The table, row by row:
[-1.2 -1.6 -0.3  0.6  1.5  0.4  2.2  0.4]
[ 0.5 -0.4 -1.1 -1.2 -0.8  0.6 -1.6 -0.9]
[ 0.7 -0.7 -0.8 -1.6 -0.8  0.4 -1.9 -0.8]
[-1.6 -0.8 -0.6  0.9 -0.5  0.1  2.2  0.6]
[ 0.  -1.6 -1.2  1.   0.4 -1.   2.7  0.3]
[-0.2 -1.8 -1.8  0.6  1.1 -0.9  2.4  0.7]
[ 0.5  0.8  0.8  0.5  1.5  0.2 -1.  -0.4]
[ 1.2  0.9  1.6  0.5  1.2  0.1 -0.6  0. ]
[ 1.1  0.8  0.2  0.3  0.9 -1.1 -0.4 -0.3]
[-1.5 -1.3 -1.2  0.6  0.   0.2  2.5  0.5]
[ 0.7  1.   1.5  0.4  1.   0.2 -0.6  0. ]
[-0.3  1.4  1.9 -0.1 -0.7  0.1 -0.5  0.3]
[ 0.  -1.6 -1.4  1.2  0.8 -0.9  2.6  0.6]
[ 1.5  0.5  1.4  0.   0.3 -1.4 -0.3  0.1]
[ 0.8  0.5  0.9  0.   1.4  0.2 -0.8  0.2]
[-0.3  2.   0.9  0.5 -0.1 -0.2 -1.  -0.2]
[-0.4  1.7  1.   0.6 -0.2  0.2 -0.6 -0.1]
[-0.4 -1.8 -1.   1.   0.7 -1.1  2.5  0.8]
[-1.7 -1.1 -1.3  0.6 -0.1  0.2  2.2  0.7]
[ 0.2  1.5  1.6  0.2 -0.9 -0.1 -0.6  0.2]
[ 1.4  0.5  1.5 -0.1  0.5 -1.4 -0.1  0.3]
[ 2.   0.9  1.1  0.5  0.2 -1.3 -0.2  0. ]
[ 0.2  1.7  1.3  0.2 -1.   0.2 -0.4  0. ]
[ 0.1  1.3  1.  -0.2 -0.5  0.  -0.8  0.2]
[ 0.5 -0.6 -0.8 -1.5 -0.9  0.4 -1.8 -0.8]
[-1.3 -0.9 -0.6  1.2 -0.1  0.3  2.1  0.8]
[-0.8  0.1 -0.1 -1.4 -1.9  1.7 -2.2 -0.6]
[ 0.8  1.   0.1  0.2  0.6 -1.  -0.3 -0.3]
[-1.8 -1.  -1.4  0.2 -0.4  0.4  2.3  0.3]
[-0.1  1.1  0.8 -0.1 -0.6 -0.2 -0.6  0.1]
[ 1.2  0.9  0.3  0.5  0.6 -1.1 -0.4  0.1]
[-0.5  1.6  0.8  0.4 -0.3 -0.2 -0.9  0.1]
[-0.7 -1.4 -0.6  1.4  1.5  0.2  2.   0.4]
[-0.5 -0.7  0.  -1.8 -0.1  1.8 -2.  -0.4]
[-1.4 -0.8 -0.6  1.1 -0.4 -0.2  2.2  0.8]
[ 1.9  0.9  1.1  0.3  0.3 -1.2 -0.3  0. ]
[-0.3 -0.7 -0.9 -1.7  0.1  2.1 -2.4 -0.9]
[-0.8 -0.1 -1.2 -1.4  0.3  1.9 -2.3 -1. ]
[ 1.9  0.9  1.   0.4  0.2 -1.   0.  -0.1]
[ 0.6 -0.5 -0.9 -1.3 -1.3  0.7 -1.6 -1.1]
[-1.6 -0.9 -0.6  1.  -0.4 -0.1  2.   0.5]
[ 0.5 -0.5 -0.7 -1.2 -0.7  0.4 -1.7 -0.8]
[-1.   0.  -0.9 -2.  -1.6  1.6 -2.2 -0.6]
[-0.4 -1.9 -0.8  0.7  0.7 -1.2  2.6  0.7]
[ 1.7  0.8  0.8  0.3  0.4 -1.1 -0.1  0. ]
[-1.1 -0.1 -0.9 -2.2 -1.9  2.  -2.2 -0.4]
The rows are grouped in 3 different ways at once, and each row is in one group of each. Only the weakest grouping, the one that moves the rows least, is given. Groups are numbered from 0 in the order they first appear among the rows asked about.
Rows drawn again from the table, each followed by its group:
[ 0.5 -0.5 -0.7 -1.2 -0.7  0.4 -1.7 -0.8] 0
[ 0.5 -0.4 -1.1 -1.2 -0.8  0.6 -1.6 -0.9] 0
[-0.4 -1.8 -1.   1.   0.7 -1.1  2.5  0.8] 1
[ 1.9  0.9  1.   0.4  0.2 -1.   0.  -0.1] 0
[-1.2 -1.6 -0.3  0.6  1.5  0.4  2.2  0.4] 1
[ 0.2  1.7  1.3  0.2 -1.   0.2 -0.4  0. ] 0
[-1.8 -1.  -1.4  0.2 -0.4  0.4  2.3  0.3] 2
[ 1.9  0.9  1.1  0.3  0.3 -1.2 -0.3  0. ] 0
[ 0.  -1.6 -1.4  1.2  0.8 -0.9  2.6  0.6] 0
[ 0.1  1.3  1.  -0.2 -0.5  0.  -0.8  0.2] 2
[-0.8  0.1 -0.1 -1.4 -1.9  1.7 -2.2 -0.6] 0
[-1.7 -1.1 -1.3  0.6 -0.1  0.2  2.2  0.7] 2
[ 0.6 -0.5 -0.9 -1.3 -1.3  0.7 -1.6 -1.1] 0
[-0.5  1.6  0.8  0.4 -0.3 -0.2 -0.9  0.1] 3
[-0.4 -1.9 -0.8  0.7  0.7 -1.2  2.6  0.7] 1
[-1.   0.  -0.9 -2.  -1.6  1.6 -2.2 -0.6] 2
[-0.3  1.4  1.9 -0.1 -0.7  0.1 -0.5  0.3] 1
[ 0.5  0.8  0.8  0.5  1.5  0.2 -1.  -0.4] 3
[ 1.7  0.8  0.8  0.3  0.4 -1.1 -0.1  0. ] 0
[ 1.4  0.5  1.5 -0.1  0.5 -1.4 -0.1  0.3] 1
[-1.6 -0.9 -0.6  1.  -0.4 -0.1  2.   0.5] 0
[-0.3  2.   0.9  0.5 -0.1 -0.2 -1.  -0.2] 3
[ 0.8  1.   0.1  0.2  0.6 -1.  -0.3 -0.3] 3
[ 0.8  0.5  0.9  0.   1.4  0.2 -0.8  0.2] 2
[-0.5 -0.7  0.  -1.8 -0.1  1.8 -2.  -0.4] 1
[ 0.  -1.6 -1.2  1.   0.4 -1.   2.7  0.3] 0
[ 1.5  0.5  1.4  0.   0.3 -1.4 -0.3  0.1] 1
[-0.7 -1.4 -0.6  1.4  1.5  0.2  2.   0.4] 0
[ 0.2  1.5  1.6  0.2 -0.9 -0.1 -0.6  0.2] 0
[ 1.2  0.9  0.3  0.5  0.6 -1.1 -0.4  0.1] 3
[ 0.7 -0.7 -0.8 -1.6 -0.8  0.4 -1.9 -0.8] 0
[ 1.1  0.8  0.2  0.3  0.9 -1.1 -0.4 -0.3] 3
[-0.1  1.1  0.8 -0.1 -0.6 -0.2 -0.6  0.1] 2
[-1.1 -0.1 -0.9 -2.2 -1.9  2.  -2.2 -0.4] 2
[-1.6 -0.8 -0.6  0.9 -0.5  0.1  2.2  0.6] 0
[-0.8 -0.1 -1.2 -1.4  0.3  1.9 -2.3 -1. ] 3
[ 1.2  0.9  1.6  0.5  1.2  0.1 -0.6  0. ] 0
[-1.4 -0.8 -0.6  1.1 -0.4 -0.2  2.2  0.8] 0
[-0.3 -0.7 -0.9 -1.7  0.1  2.1 -2.4 -0.9] 2
[-0.2 -1.8 -1.8  0.6  1.1 -0.9  2.4  0.7] 2
[ 0.5 -0.6 -0.8 -1.5 -0.9  0.4 -1.8 -0.8] 0
[ 0.7  1.   1.5  0.4  1.   0.2 -0.6  0. ] 0
[-1.5 -1.3 -1.2  0.6  0.   0.2  2.5  0.5] 2
[-1.3 -0.9 -0.6  1.2 -0.1  0.3  2.1  0.8] 0
[ 2.   0.9  1.1  0.5  0.2 -1.3 -0.2  0. ] 0
[-0.4  1.7  1.   0.6 -0.2  0.2 -0.6 -0.1] 3
